[[ -8.04  -7.81  -0.64  -0.95 -13.48  -7.32 -15.73  -5.33  16.13]
 [ 16.63  11.20 -17.79  -7.08   5.45 -10.78  -6.59   0.64  -8.86]
 [ -0.48  14.17 -14.45   3.39   3.19 -10.32   9.57   4.60   2.92]
 [-10.73 -17.29  25.72  10.40   3.00  -3.30  -3.42 -28.01  -7.09]
 [ -7.51  -6.38  13.34  20.04  16.43 -17.45  17.49  -9.99  -9.06]
 [  8.68   8.31  -6.56   4.76  19.19 -13.98   5.82  -5.51 -12.28]
 [-10.44  -2.57  -4.16 -11.55 -12.37  16.64   3.28   3.16  -4.55]
 [ -2.48   7.87 -11.68   3.48   8.65  -4.22  24.86  10.26  -9.69]
 [ -4.75   3.60 -22.41 -10.79  -9.02   2.17   8.07  27.91   0.66]
 [ -9.80  -2.62  -7.68  -1.89 -16.68  -5.98 -10.04   4.07  18.84]] value -2.62

[[ -38.76  -42.83  -26.25  -14.77   -2.85  -21.59  -34.59    0.15   56.30]
 [ -54.00  -50.18  -34.08 -106.53  -41.02  -28.57  -50.54  -49.86 -103.77]
 [ -52.54  -55.10  -17.80 -100.70  -56.75  -35.70  -57.57  -32.11  -96.13]
 [   7.22   32.87  -50.85    3.94  -66.47  -20.63   15.30  -97.60 -164.27]
 [  -6.55   31.75  -43.39   16.98  -27.62  -21.73   17.61  -59.63  -68.79]
 [  77.29  126.70  -68.86  158.38  -19.58  -13.35   85.75  -97.93  -42.11]
 [ -54.15  -70.39  -18.89  -54.52  -21.52  -30.68  -60.07   -6.39   21.78]
 [ -61.53  -82.52  -24.99  -90.87  -53.63  -28.42  -40.75    0.34  -23.85]
 [  47.42   91.66  -55.94  120.98   -3.59   -5.29   61.94  -54.31  -11.24]
 [ -10.87   11.25  -36.57   71.17   52.55  -11.09   11.67   16.30
   159.23]] value 11.25

[[-0.117 -1.288 -0.126  0.137  1.019 -0.654 -0.147 -1.327 -0.053]
 [-0.074 -1.509 -0.343  2.694  0.874 -0.589 -0.297 -1.203  0.121]
 [-0.635  0.223  0.184  0.538  1.037 -0.363  0.252  0.127 -0.027]
 [-0.453  1.360  1.298 -1.720  0.797  0.254 -0.859  0.496 -0.104]
 [-0.088  1.153  0.079  0.560  1.250 -0.552  0.065  0.383 -0.602]
 [ 0.607 -0.351  0.354 -0.311  0.777 -0.635  0.717 -1.312 -0.743]
 [ 0.503  0.436 -0.037 -0.222 -1.224 -1.051  0.646 -0.118 -0.665]
 [-0.221 -1.398  0.594  1.970  1.018  0.249 -1.161 -0.814  0.057]
 [-0.309 -1.376 -0.467 -0.130  0.994  0.334 -1.345 -0.830 -0.179]
 [ 0.437 -0.065 -0.468  0.823  0.750 -0.640  0.413 -1.499 -0.758]
 [ 0.051 -1.153 -0.527  2.152  1.193 -0.853 -0.617 -1.348 -0.056]] value -1.153

[[ 0.090  0.078  0.110  0.093  0.077  0.123 -0.167]
 [ 0.030 -0.167  0.152  0.043 -0.167  0.027 -0.167]
 [ 0.036  0.077  0.135  0.016 -0.167  0.015  0.082]
 [ 0.048 -0.167  0.184  0.042  0.063  0.033  0.105]
 [-0.167  0.111 -0.167  0.000  0.150 -0.026  0.090]
 [-0.167  0.096  0.043  0.110 -0.167  0.123  0.116]
 [ 0.054 -0.167  0.060  0.091  0.063  0.047  0.113]
 [ 0.087  0.095  0.087 -0.167 -0.167  0.063  0.088]
 [ 0.040  0.069  0.094  0.041 -0.167 -0.167  0.128]
 [ 0.143  0.054 -0.167  0.236  0.085 -0.167  0.099]] value 0.054

[[ 187.193  -61.184 -103.200  100.104  -18.103 -107.820  167.495  206.559
    54.077  -67.223 -163.707 -259.234  175.605]
 [-190.496   67.190  -39.814  -54.087   74.164   -6.265 -125.523 -150.677
   211.025   25.497  -43.422  106.336 -122.278]
 [ 224.788  -77.837  -41.856   73.156   49.775  -99.756   52.270  196.962
   -68.859  -73.907  -32.945 -184.559  197.630]
 [ 120.357   47.102  -15.339  104.313    1.672 -104.407  216.451  198.155
   139.357  -23.199 -227.634 -293.458   74.612]
 [ -31.130   -4.932 -146.969 -196.250  -82.264   -3.018 -297.121 -111.866
   126.435   16.095   86.364   -4.480   -6.072]
 [ 125.713  -28.340 -158.987  -52.734   19.441  -99.255 -134.945   82.249
   165.224  -36.631  -37.682 -170.216  145.989]
 [   0.365   71.887   36.424   72.338   54.538  -63.458  129.958   80.277
   120.213   -0.129 -157.821 -135.831  -19.302]] value 71.887

[[ -2.1 -11.8 -13.7 -13.3 -14.2 -14.6 -14.4 -14.9 -15.4 -22.4 -13.7 -11.4
  -15.3 -17.7   8.8]
 [ -4.3 -11.7 -14.4 -12.0  13.8 -15.4 -15.0 -10.6 -14.3 -17.9  -7.9  -9.7
  -12.8  -4.7  -9.6]
 [  0.0 -11.3 -18.5 -14.0 -11.0 -18.8 -13.8 -12.8 -14.9 -16.3 -10.4 -17.1
  -12.4 -11.6  -0.5]
 [-22.5 -17.6 -15.0 -12.0 -22.4  -8.6 -17.6  -8.9 -11.9 -12.2 -22.0 -19.2
   -8.5  -7.1  20.0]
 [-12.2  -8.6 -11.5 -13.7  -6.2 -17.8 -14.7  -7.5 -14.0 -13.6 -15.9 -13.2
  -14.5  -9.2   8.1]
 [-18.3  -6.6 -11.4 -16.4 -25.9  -6.8 -13.1  -6.7 -10.2 -20.2  -9.8  -8.7
  -17.1 -18.5 -14.5]
 [  3.5 -13.6 -12.8 -13.1 -20.8 -29.6 -14.4 -14.9 -15.4 -10.0 -13.3 -15.9
  -10.9 -16.8 -14.1]] value -13.6

[[ -0.2 -13.2  -1.6  -3.2  -2.3   1.6   2.4   2.8   3.6  -2.5 -10.3 -11.8]
 [  5.2  -7.3   0.9  -7.5  -6.8  -5.4   8.0   1.0   4.1  -7.9  -7.4  -7.8]
 [  0.2 -12.9  -2.2  14.0   6.7   9.3   1.2   1.8  -6.6  -0.2   2.9  -9.5]
 [  3.2 -15.8  -9.2  -7.3   2.8  -8.1  13.4   2.0  -4.0  -8.4  -7.0  -8.6]
 [  9.2   5.9   2.3  24.2  10.9  -3.9  -1.3   0.6  -5.7  -4.4  11.9   2.4]
 [ 12.8  -1.2   7.2  12.1  11.6  -0.6   0.7   3.6   3.5   5.9  -9.8  -7.7]
 [ -3.6   3.4  10.7   8.1  -0.4  -0.3  -7.1   2.8   4.3  -6.6  -2.3
    3.4]] value 3.4
---
 19   42  -35   11
-41  -89   76  -25
 25   55  -47   15
| 15

-19   14    1   60  -11  -28
-17  -71    6   15   11    6
 -2   45  -11  -22    1  -32
| -32

-23   19  -82   60   15   38  -25
 15   12    3  -34   28  -39   -3
  8   -8   16    2  -16   32  -28
| -28

-10  -18   43   83  -60
 23  -26  -33  -31   33
-12   13  -29  -15   16
| 16

 36  -62  -22  -39   13
-33   53   11   21  -21
 18   45  -90   56  -89
| -89

-71  -18   71  -72
-29   75  -21  -86
 57  -57   55  -72
| -72
---
[ -2   0 -57 -75  -9  72  16] value -57

[[  8  17 -19   8  16]
 [ 47 -35 -66  46 -35]] value -66

[46 55 55 65] value 55

[[ 70 -26  11 -11   4 -41]
 [-84  16 -27  78  31  24]
 [-65  27 -11  23  -2  29]] value -11

[[-88  46  -3 -17]
 [  5 -35  -3   4]
 [ -5 -36   5  -4]] value 5

[ 57  -6 -71   9 -14 -45] value -71
---
Input: 2,3,4,7,5
Output: 2

Input:
143,169,64,135,163,174,162
83,238,226,79,234,133,224
204,103,194,211,105,52,102
Output: 143

Input:
10,25,-24,-28,1
-3,0,8,9,47
Output: 10

Input: 1,38,-26,-12,-24
Output: 1

Input: 206,734,666,192,727,771,749
Output: 206

Input:
234,207,558,750,363,168,947
403,322,600,701,593,273,509
Output: 234

Input: 199,16,27,49,252
Output: 199

Input: 5,1,7,5
Output: 5

Input:
306,674,921,7
264,67,983,713
Output: 306
---
50  35  84  19
51  10  37  27
 3   4   1  11
yields 50

-16   -9  -34   11
 35   10  -21   64
-42  -21   -7   50
yields -16

 31  -47   48  -45  -60
 31  -49   36  -48  -76
-46   40  -64   41   55
yields 31

-38    3   27   30   -4
-21   -7   28   -1  -21
-33    3  -15   64    3
yields -38

 23  -57   55   -4  -19  -42   11
  6  -68   62  -45  -17  -18   -4
  6  -28   38  -33    3    6   17
yields 23

-28  -12   29  -53
 28   16  -45   88
 20   18  -46   90
yields -28

-10   -8    3  -36   -6  -21    0
 13   15   -4   27  -46   57  -19
 17  -40   17   21  -11   72   -2
yields -10

-25  -21   24    8   82   63   30
-45  -90   -2   42   27  -45   -6
  4   25    5  -62  -15   25   34
yields -25
---
[ 27 -49  17 -19 -64  35  11] out -49
[28  4 79 56 21] out 4
[ 64  62  77  53 -61  81  66] out 62
[ 82 -75 -28  16  60] out -75
[-80 -11  -6  42 -81  19 -63] out -11
[24 -8 55 65] out -8
[ -6 -49  19  68] out -49
[-64  10  63 -23  56] out 10
[ 12 -13 -28 -28 -68   5 -57] out -13
---
[ 5 34 23 84]	5

[[ 10 -10  21  21 -34  -4  -3]
 [ 29   5  -6  17  14  -3   7]]	10

[47 39 47 14 73 24 78]	47

[-335  621 -430 -584]	-335

[ 40  36 -40 -44  26 -28]	40

[-798  450  380 -519  774]	-798

[7 8 3 5 2 2]	7
